rotation ticks, each row followed by its count of ticks
The counts run from 0 to 738.
[ 40  32  14 -19 -25 -10  10 -12  10   4 -30 -37 -49  13   9 -34  16  45
 -20 -10 -11  -9  14  36 -12  15  29 -17  -8   5 -21  -4   4 -41 -21 -12
  -8  33  21] -> 44
[ 33   7  19   5   2   1  51  25 -20   3 -34 -12 -20   0  -7  -4  28   3
  31 -18 -12  16  40  -9 -67  12  35  -4   5 -32   8  15 -31   3  28 -21
 -51  26 -25] -> 234
[-23  35  -6  25   0 -10   5  24  -7   5 -24  -6  -6  27 -20   6  26   2
  27 -22 -29  -4  59  13 -55  37  46   1  12 -26  34  33 -26   8  17 -17
 -48  36 -16] -> 235
[ 10   7 -29   9   3  21 -14 -26  35  30  20  10  18  41  -3  88  16 -16
  25  11 -27  -8  -8   1  -2  23   9 -20  15 -19 -11 -13 -29  10  -2   9
   5 -21  56] -> 173
[-15   6 -14  10  20  34 -19  11  15  -6  26 -42 -13 -11   9 -22   7 -20
 -17  -1   5 -36  30  62  16 -21  36  -7  -7 -21   7 -25 -48 -17   3  -6
 -11   4  33] -> 111
[ 30  -6   6 -21  15 -29  43 -39  14 -14 -32   4 -15  46 -19  42  19  14
  24 -17 -17  21 -26  -2   2  32   5 -39   0   7   6 -14  55   1  17  24
  -2  21   8] -> 474
[ 34 -48  -2   3 -45  13  -3  -8 -12 -27   8 -20  -9   5  37 -10  17  55
  12  -2  21 -31  -4  45 -24  -6  37  -5  12  -3   1 -14  18 -16   1  20
   2 -21  70] -> 62
[ 31   6  -6  -2  25 -12  -5 -52  36 -12 -24 -43 -23  30 -10  -9  53   7
   5  10  13  -2   6  55   9  43  17 -26  13  16 -16  10  14 -25 -30  27
  17  37   8] -> 579
[-11  18 -50  20  14   7 -39  -1   4 -44 -35   4   9  -4 -10  48  21   4
  48   7   7  14   8  18 -20   6  27 -52   0   6 -14  25 -10 -22   3  19
 -48  26   6] -> 608
[ -3 -15 -20   6 -11   4   2  -3  10   7 -10  17  25  43 -17  25  51   1
  54  28 -27  45 -16 -21 -39  33   4   3  21 -19 -11  36  -6  15   7  12
 -52  15 -18] -> 203
[ 41 -21   4  -5   6  52  40 -15  22   5  23 -26 -33 -22  43  19   4 -27
  -9  28  29 -15 -26   0  32 -11  -5  -7  -8 -29 -16 -10 -30 -16   4 -30
   2 -18  31] -> 413
[  0 -24   2  -1 -68  14  -4  65 -27  -2  15  -1  -6  14 -16  13 -18  10
  20  14 -44  23 -19   3 -42   8  -6  -2  36   6  29 -17  29  11  -4  23
 -19 -36  23] -> 671
[  2  12  11   1  -2  54  22  33 -25 -12  16  13   2 -25   2 -26  14 -54
   1  62 -24  12 -26  -3 -25  22   1 -37  -6 -31  15  32   7  -1  -2 -32
 -55 -10  -3] -> 451
[ -3  21   3  -1   5  20  35  44  11 -15 -31 -18 -43  29  25  53  -4   7
  23 -24  26  42 -26  37   6 -22  -9   4  25  17  17 -38   1 -33   6 -24
  16  17 -19] -> 573
[-41  24  11   6  28   3  11  30 -37 -45  -7 -16 -34  26 -23   6  16 -34
   7   4   0  17   8  48  -7   8  17 -56  -2  16  41   0  45 -11   9  -5
 -16  26 -23] -> 455
[-40 -24  -4 -17  43 -17  16 -24 -13 -17  14  -1   7  46 -34  19  30 -11
   8  16 -36   6  30  -1   7  -4  10   4  -1 -25  36 -23   8  36  43   0
 -40  10 -15] -> 53
[-31  31  12  19  -3  45   7  63 -14   9 -16 -29 -26   6 -17 -22  -9 -11
 -18  24  -8   5   5  54 -31  39  -3 -11  43   2  36   5   8 -16 -35 -19
 -12   3 -11] -> 535
[ -4 -14   8 -25 -12   2  41  -6   3   4   7  39 -22  34  -6  63   2   2
  10  41 -23   6 -14 -52  -7   4   8 -43 -38 -30   6  -1  12  27  32 -13
 -27 -29   6] -> 289
[ -6 -15 -10   1 -15  -1   2 -50  -6 -13 -20 -22 -12  35 -10 -46  10  40
 -26  21 -21 -42  31  24 -17  60   9  -8   7   1  29  20  32  -5 -28   1
  -8  -6  35] -> 666
[ -2 -40 -12 -24 -29  -3   9  20 -23 -43   8 -14 -48  37  -3  47 -18  -2
  30  -9 -11  34 -24 -18   2  -8  -4 -17  11   2  32 -31  45 -20  29  23
  15 -29   7] -> 405
[  9 -20  27  18   1  24  62  -8 -16 -25  -7   1 -10   5  32  -2   9  -8
   2  -5  12 -24   1 -13 -29  57  20 -26 -10 -54  48  17  29 -12   3 -23
 -13  -4  40] -> 636
[ 43 -42  16  -3 -42   7  24  24   2  31  24 -27 -16  20 -21 -25   6  11
   2   7 -35  -6  51   5 -46 -14  32  33  22 -22  11 -23 -38  36  10   2
 -10 -28   7] -> 701
[-14   4   5  -7 -35  -7  -6  76 -44 -42  -1 -13 -41  -2   8  19  -2   0
  32  -7  -5  23   4  38 -30 -23  37 -45 -20   1  14 -22  18  -8  36   6
 -35   2   0] -> 186
[ 15   5 -28 -14 -25   7 -14  23  -4   9   8   4   8  49   7  83   4  38
  40 -14  -6  14 -31   8 -13 -25 -13  27  31  28  22 -41   1   4  26   9
   7 -31  34] -> 708
[-26  15  -3   0  36  27  15  11  37  19 -24  -7 -33  32  25  68  11 -24
  14  -8  28  37 -12   7  24  12 -12  11   7 -19  13 -13 -24 -27 -11 -42
   0  13 -23] -> 574
[ 11   8 -10 -25 -30 -34 -13 -13  17   2 -34  -1 -37  60  -8  48   9  42
  42 -18 -20  12   5 -24 -32  40  46 -27  -2 -20  -2   3  18  -8   7   5
  -3  10  19] -> 205
[ 37 -13   5  -1   2  12   0  14  22   4   8 -44 -48  17   5  16  25   0
 -13  29  26   7  15  67  11 -23  11  -8  19  37 -32 -23 -19   0 -29  20
  38 -14 -20] -> 193
[-16 -26 -16 -21  26  16  17 -51  16   3  23 -24   3  12 -44 -39  18  10
 -24  31 -41  -9  -8  16  40  -6  13   5  -7 -20  -2 -43   9  20  -4   8
 -44  10  38] -> 513
[-10 -30 -28  21  23  38  13  18 -35 -52   4 -11  11 -14  14  -4  37  -5
  46 -16  21  29   2  26 -12 -35   0  15  29   6  17   2  -3 -24  29  -5
 -65  23 -24] -> 302
[ 10 -44   2 -13  38   3  26 -66  28  -4   2   7  20  35  -3  35  58   0
  19  32   3  26 -12  18  19  -1  17  -6  -2  -7 -18  -8   2  31   5  24
 -12  18  -8] -> 90
[-12  36   9 -20 -47 -11  -1   5 -18  12  -6  28 -37  63   5  66  -5  37
  12  13 -43  -4  -4 -21 -28  19  -5 -15  -5   9  34  -2  26   4  10 -29
   4 -31  15] -> 19
[  1  17 -21  15  17  57   3  -9  32  25 -23   7  27 -18  14  -4  33  24
 -17  35  35 -33  11  39   7   3  15  -8  -4 -10 -25  18 -42  -8 -29 -26
 -46  16   9] -> 228
[ 34  16 -22  -3  17  16  23 -12  23  36  -5  25  21  33  -5  85  29   4
  33  -3 -14   8 -27 -25  -1 -17  -6   6   6 -14  -6 -26 -32  23  32  -5
  -2 -16  32] -> 172
[-10 -13   7  20   7   1  14  -3 -15 -12  39  28  19  10  30  51  34 -14
  35  -6  -4 -12   2  -2 -24   0  40  -8 -18 -52  21   1 -20  20  52 -21
 -22   5  45] -> 253
[-60   4  -6  -3  14  36  12  21 -28 -27  28   1 -21  21  17  16  -7 -16
  -4  19   4   0 -18  -6  21 -10 -38   3   6   1  62 -15  20 -14  14 -49
 -39 -14  -4] -> 487
[ 14  13 -25 -15   6  23   7  15  21 -12 -33  -8 -27  28  16  57  26  -6
  37  13  25  43 -51  24  23  -5 -30 -11  30  32   5 -17  19 -38 -13  -7
   2  16 -24] -> 306
[-17  -2 -12  -4 -29  45  26  18 -18  29   9  13  16  11 -12 -12 -16  30
  -5  26 -47 -12   7 -32 -41  16  -2  20  16 -17  31   6   8  12  10 -34
 -66 -32  23] -> 669
